Each path below is one point turned by a fixed rotation once a step. After each direction that follows a path, write how fast that rotation turns it, in degrees per step (0 if it stays still).
Each turn is a multiple of 5 degrees from 10 to 175, or 0.
Each row of a path follows its step; steps can be skipped.
path 1
step 0: [  5  -3  -4  23 -11   9   6 -10  26  11  -9   0  21 -18  17 -18  -9 -17
   6 -23  23 -24 -12 -10 -15  -6  12  14  -6 -30   2  -5  20 -27 -13   5
  10 -23  15   3   7  -3 -12 -13  15  23  18 -20  35  -9]
step 3: [ -5  18   9  -8  43  -3 -17 -16  10  -1   4  18  17  -4  26  -3  -7  23
  35  -2  14   8   5  24   5  -9 -23 -11  24  -5  28 -21  14   4  -6 -18
 -16  11 -17 -18   0   2 -17   7   0  18 -12   9   5   8]
step 4: [ -3   0 -22  -4   0  13 -11 -10   8  32 -22  22 -17 -15  28  -5  15   5
   7 -22  21  18  10   0  -6 -11   6  12   4  32  -6 -19  -2   0   8   4
  23 -20  18 -24  -1  -1 -30 -16  11  19  -2  -8 -25 -16]
step 7: [ 12  20 -24 -25   5 -22 -14   0  -6  -4 -24 -13   2   7  -8   6  -5 -19
  -1   4   7 -30 -15  12 -13 -24  -8 -22 -10 -10  11 -24  -2  19  -3 -20
  17   6 -20  -6   1   7   1  17  -6  39  18  -3  27 -15]
step 11: [-11   5  -1   0  27  -6  -3 -24   4  -2  -3  16  12   6   6  25 -31  13
  11  -4  -2  -1   3  22  -2 -10 -10  11   8   8  -9 -20  28  -2 -21 -18
   7 -24 -21   7   6 -26 -14   3   2  26 -26 -39  17   8]
step 12: [-16  18 -13   5  21 -16   3 -21   0  -7 -42  20 -13  14  12  -8  -9   7
  20 -15  15   4   0  16  -8  -1   2 -19   7   1   4 -13 -17 -14  -5 -14
  29 -17  23 -21   0  16 -42 -17  -6  -4  20  12   5  -3]
step 16: [  6   0 -28  -6 -23  -3 -18  11   3 -10  -3  -2   0 -40 -18  18  -6  -4
  11 -28  31  -3 -16  15  -3 -11 -31 -15  -4 -15   0 -12  -8 -19   4 -11
  10 -16   7 -19  12  -1 -13 -11  14  11  -9 -28  26  16]
step 18: [ 24  14  -5 -14  16  13  -1   6 -16  -9 -24  20   0  -7   6  -3 -21  17
  19 -26  20 -11  -5  13  14 -16  -2  -2  28 -11  25 -12  -7 -11  12  -3
   1 -15   8   0  10  27 -29  -2  33  22  16   5  -9  24]
step 21: [-21  19   4 -10   4 -15 -20 -28   5  16 -13 -11  25 -18  16  -8 -13   1
   6 -14  10  -1   2 -18 -16  -8 -18   3  -8  -7  -9 -18  18  13 -23  -4
  31 -17  15  -2  12 -18 -19  -7   4   4  -6 -12  24 -39]
[ -5   0  -1  -2   5 -12   4   5   5   0  -1  -9  -5   5  -7   3  -4  -4
   6  -3  -2  -2  -3  -4   5   9  -3  -4   1  -3  -1   1   4   3  -2   1
   7  -8  -3  -1   6   1   0  -1   3  -1   2  -4   0   4] | 70
[  1  -1  -4   0  -6   2  -2   0   1  -1  -7  -8  -3  -1   6  -1  -3  -4
  -2   1   0   2   5  -3  -1 -12  -5   2   8   5  -5   5   2  -1   4  -6
   3  -6   4   5   7  -1   3   6   5   3   3  -2   6   6] | 155
[  6  -6  -4  -4   0   2   4   4  -7   3  -3   5  -2  -6  -7  -5   6  -2
   2   1 -10  -2  -4  -2  -7   2  -4  -8   3   1   1  -7   1   4   3   2
  -1  -3   3  -1  -2   4   7   3   8   4  -7   0   2   1] | 35
[ 4  1  2 -8  6  4  1 -5  1  2 -4 -8 -6  3 -2  4  4  1  6 -4  4  5  2 -3
 -6  2 -1  2  4 -3 -2  6  0 -7 -5 -3 -2  8  5 -8  3  8  2  0 -2  2 -7 -2
  3 -9] | 80
[  2   2  -8  -2   5   1  -4   3   3   8   3  -2   3   3   4 -10   7  -1
  -2   4   1   1   2  -4  12  -1   0   1   3   0   0   0   5  -2   2  -3
  -4  -2  -6  -3   3  11   1  -2  -1   3  -2   8  -8   3] | 70
[ -8  -6  -1  -1   8   5   4  -7 -11  -4  -5  -2   5  -4  -9   0  -4  -1
  -2   3   3   3  -7  -2   4  -9   4  -7   3  -5  -2   1  -3   2  -5  -3
   4   1  -3  -1   1   3   0   1  -7   0   4   2  -2   4] | 70
[  4  -7   5   3   4   0   0  -6   5   1  -2   1  -1   2  -4   4   8   0
   2   1  -4 -13  -1  -4   1  -9  10   9  -1   1   0  -1   6   5  -2  -2
  -2  -2  -6  -4   4  -8   4  -1   1   3  -1  -2  -1  -4] | 170
path 2
step 0: [  3   0 -22 -22   3 -23   3  -2   8  -6  -2  10   2  28 -21  -1   3  -1
 -19 -10   5   1  -4  -8 -13 -21  -4  11  11   9  -1  18   7 -18 -20  12
 -30 -13  51  -1  11 -24  22 -22   9  14  -5  19  19   8]
step 12: [ 12  12 -11 -11  13  -6 -23  -4  36  -3  16  33  -4 -25 -23 -15  -7  13
  -5  -2  -6  -6  25  33  18  -6  14 -14   3   6  17  -8   8  13 -12 -28
  -8  -5   9  12 -21 -12  -9  -2  29 -27   0   0  -8  -8]
step 19: [ -3  50  -5  -7  -4  -8   1  -6  18   2   5  -7   8  -5  19 -10 -14  -2
 -15  20  10  13 -17 -11  12  21  11  27   0   4   9   4   1 -17  -3 -34
  -6  -1 -43   1 -20 -10   2  -5  10 -11  -9  23  16  23]
step 22: [-16 -19 -12  15   7 -13 -29   1   8  -3  -3  24  -5 -10   3   0 -14  25
 -12   4 -15  12   1 -11  26  16 -18  22  11  -3   1  -6 -19   2 -12  12
   2 -30 -24  23   5 -40  34   6   1 -10  -7 -12  -6 -14]
step 24: [-18   4 -31   7  18 -18  -1  -4  21  10 -11  13  12   3  13 -20  -1  25
  31  11  -1  21 -24  -3  -2  -4   5  20   5   0   8 -19  -1  17  13   3
   7 -31 -35 -12   2 -18  28  -7  -8 -20  17 -18   8  -5]
step 25: [  5  17 -16  25  21 -14 -23  -1  25  45   7   3 -17  23 -19   6  12  -3
  -5  10   2  -5 -14  -8 -35  11   1   5  16   0   8  -4   5  -9 -15  -5
   6   0  12  -1 -26  -8  14 -20  33   3  10 -10  -4 -19]
step 26: [-10 -13 -11 -21  -4 -11 -20  -3  13  12  -6 -15   7 -15   5 -43  23  -2
  12  18   1  12 -16  -5  -9  -8   1  -8  17   6  25 -31   0   0  12  -7
  12 -28 -14   0 -28  25  29   2   1  16  10 -24   6  13]
step 30: [ 12  29  -3  -3  -4   2 -37 -19   2  -6 -22 -14  14  19   8  11   0   9
 -19   9   8  22   0  -5   4 -30   3   3  16 -18  23  -4  12  -1  -1  15
   0 -24  20  25   2 -22  10   2  37 -13 -24 -11  -8  -5]
step 31: [-16  -2  -7  -9  13 -24  -8   6  25  -3  -9  18  19   8  24  -8  23 -20
 -28  -6 -13   0   4 -26  -3  -5   6   7 -13  -8  12 -15   3 -21  10  13
 -16 -12  34  -7  11   2  50  -5  -6   4  -2  20   4  19]
[ 11   2  -2  -5  -6  -2  -1   2   2   3   0 -10   4   6   1   3  -1  -2
  -8   1   3   3  -1   3   2   3   2  -2  13  -2   4   5  -6  -1   5  -2
   0   0  -3   1   5   4   0   5  -7   3  -1   8  -4   1] | 35
[  4   1   2   3   3   6   8   4  -1  -7   7   1   1  -5   0  -9  -4   4
   0 -10   0  -3   6   5   3   4   5  -3   3   3   3   3   5  -6   0   2
   0  -1   0   5  -2  -4 -10  -2  -2   1   7   7   3  -2] | 10
[-4  1 -9  2 -8 -1  2 -8  6 -7  1 -3  8 -7  1  1  2  7  2  0  0 -3 -4 -3
 -8  1  3 -4 -1  6 -9 -5 -8 -1  1  3  2  0  6  1 -1  3 -1 -3 -2  6 -2  5
 -2  2] | 140
[  3  -1   3   1  -7   8   2  -3 -10   1  -6   3  -2  -5  -3  -5  -8   4
  -5   7   0  -3   4  -1   2   9  -8  -5   1   2  -4   2  -2   1  -4   1
   1  -2   1   2   7   2   6  -5  -5   0   4  -7  -6   0] | 60
[  2  -2   9  -5   0  -4   2   1   2  -4  -1   0   1   0   5  -9  -3  -6
  10  -1  -1   3   3   1 -12   2  -1   3   3  -4  -1   5  -1   4  -4  -3
   0   0  10   1   2   2   7   4  -1   7   3   0   5   7] | 140
[ 1 -1  3 -7  3 -1  9 -2  3  4  2  4 -1 10  3  1  4  9 -1  6  3  4  7  5
 -4  2  2 -3 -4  7  4 -3 -4 -9 -2 -4 -2  1 -2  4 -1  7  3 -6  4 -4 -1 -2
  1  3] | 55
[-2  2  7  1 -6 -1 -5 -2 -2 -5  8  1 -2  7  2 -4 -4  0  1  4  1 -2  9  1
  6 -4 -4 -6 -9 -2  2 -4 -7  4  0 -6  3 -3 -1  0 -4 -7 -1  6  1  3 -4  7
 -9  1] | 45
[-1 -1  1  3 -5  6  0  6  1 -3  4 -1 -2  3  9 -4  2 -7  3 -1  5 -3 -8  0
 -2 -5 -8 -5  0 -2  3 -1  6 -9  8  3  5  7  3  5 -2  6  5 -6  0 -1 -3 -1
 -5 -4] | 145
path 3
step 10: [  2   6  29   0  -7   5   0   5 -18  17   6   0  -5  22  22  -3  -2   5
  -3   3  -3   0 -15  -2 -17  10  -9   6  37   0  -3 -49 -14 -19  -4  17
   3 -12  20 -18  13   2  23  22  -7 -15  14  -2  26   0]
step 11: [  2  -5  13  -6   4  17   0  20   0  31   4  -7 -15  15 -13  -1  20  17
   0   7 -41 -12 -11 -21 -12   5   5  20  11  -9  10  -1 -13  12   7 -47
  20  -3 -16 -17  -7 -19   8  -9   2  -3  -1 -14 -13 -24]
step 19: [  5 -24   5  17   9  -6 -31  -4 -26  -7  -9   8 -13 -14 -11   2   2  36
  -7 -18  -5 -17 -12   2  18 -20  -3  -9  -1  12  -4 -29  21   9  18 -15
 -11   9   6   7 -14 -20  -1  -7   2  19  -1  -3 -40 -20]
step 20: [  6  14 -14   3   5   4  11 -11  13 -27  -2  12  -3 -18 -16  13 -11  27
  -5   0  19 -43  -2   3 -19 -20   5  29   4 -12 -12  -4  23   2 -23  13
  -2   1  14  -2   4  -9  -3   7 -29  -4  18  20  10 -21]
step 21: [  2   2   5 -31   4 -29  16 -12 -10  -3  10 -12  -9   4  28  10 -12  26
 -19  11  18  -8   0 -14  -9  21  15  15  13  13  -4 -31 -12   7  -2  10
 -35   7   6 -30 -13   2   2  -7   6  -2 -15 -16   8 -21]
step 23: [ 26  13   5  13  14  14 -12  -9 -28   7   3 -16 -28 -14  -6  14  -2  16
   6 -13  -1  11  -8 -44 -14  15  -7  34  -7  22  17   1  24   6  -4   6
  22   0   3  -1  19 -15  14   5  11   2  -2   3 -14 -12]
step 28: [-32  19  23   7 -22   5   9  -3 -31  21 -23  14 -14   4   5   3 -18  13
 -10   0   1  -4 -10 -10  -6   7   6  12  23 -31   0   5 -11 -11 -10  16
 -13 -12  -1  -6   0   7  43   3 -11 -17   8  18  16 -16]
step 31: [  5  15  -5  25 -10  -1   9  11  -7 -13 -35   5  18 -29  -6  24   6  35
 -20 -24  18   1 -11  15 -21  -2   2  -6 -14  -2   9 -24  -2   8 -17  17
  19  -7  33   7 -11 -10  14  -5  11   1   3   1  -9   2]
step 33: [-17  12  -2 -31 -15   9  13 -22 -24   0  -2  11   6   0  -2   7   8  18
 -10 -13   9  -4 -19 -20 -11 -21   6  -8  16  13 -34   3  17  27 -16 -19
   0  19  -4 -19 -22  15  -5  19   0   9 -21 -17  -6  16]
[ -3   2 -11   1  -1  -4   2   1   3  -5  -2  -8   3   8   1   3   0  -5
  -2   5  -5  -6   1   3   1  -1   5   1   3   8   5  -1  -2   0   0  11
  -1   3   2   1   3   8  -1  -1   8  -1  -4  -7  -4   4] | 85
[ -5   1  -4   4   1   7  -1   1   6   7   0   0   2  -4   1  -6 -10  -5
  -2   3   0  -3  -2   2  -1  -2  -2   6   5 -10  -1  -3  -1   0   3   6
  -2  -1  -9   2   3   8  -4   3  -9  -3   3   7  -4   2] | 175
[  1  11  -1   8   0  -1   1  -6  -3  -4   9  -2  -4  -1   3   1   3   8
   0  -1  -3   8   4   3   4  -2   2   8  -3  -4   0   3  -4  -1  -2   5
   4  -3   2   1   0  -2  -7  -5  -4 -11  -2  -1   1   3] | 130
[  2  -2   2  -5 -10   6  -4  -8   1   4   2  -2  -5   6   1  -2   0  -2
  -6  -2  -5  -4  -4  -4   1  14   0   1   0  -3  -5   7  -3  -4   1   6
   6  -5  -1  -3   4  -4   2   6   2  -1  -6  -3   0  -1] | 60
[ -5 -10   6   0  13   3   4   1  -3  -3  -4   2  -5  -1  -6   4   5  -2
   0   2  -5   5  -1   2   1   3   6   3   2  -2  -2   1   7   2  -1   3
   0  -5  -2   1   1   3  -4   2  -7   3  -5 -10  -5   5] | 100
[ -1   0   1   7  -3  -5   8   4   3   0   4   1  -7   4   4   0  -1  -1
  -3   4  -4   4  -6   3  -7   2   2  -3 -12  -5  -2  -3  -6   1  -1  -5
  -8   2   1  -3   0   7   5   7  -3   0  -1  -5   4  -6] | 100
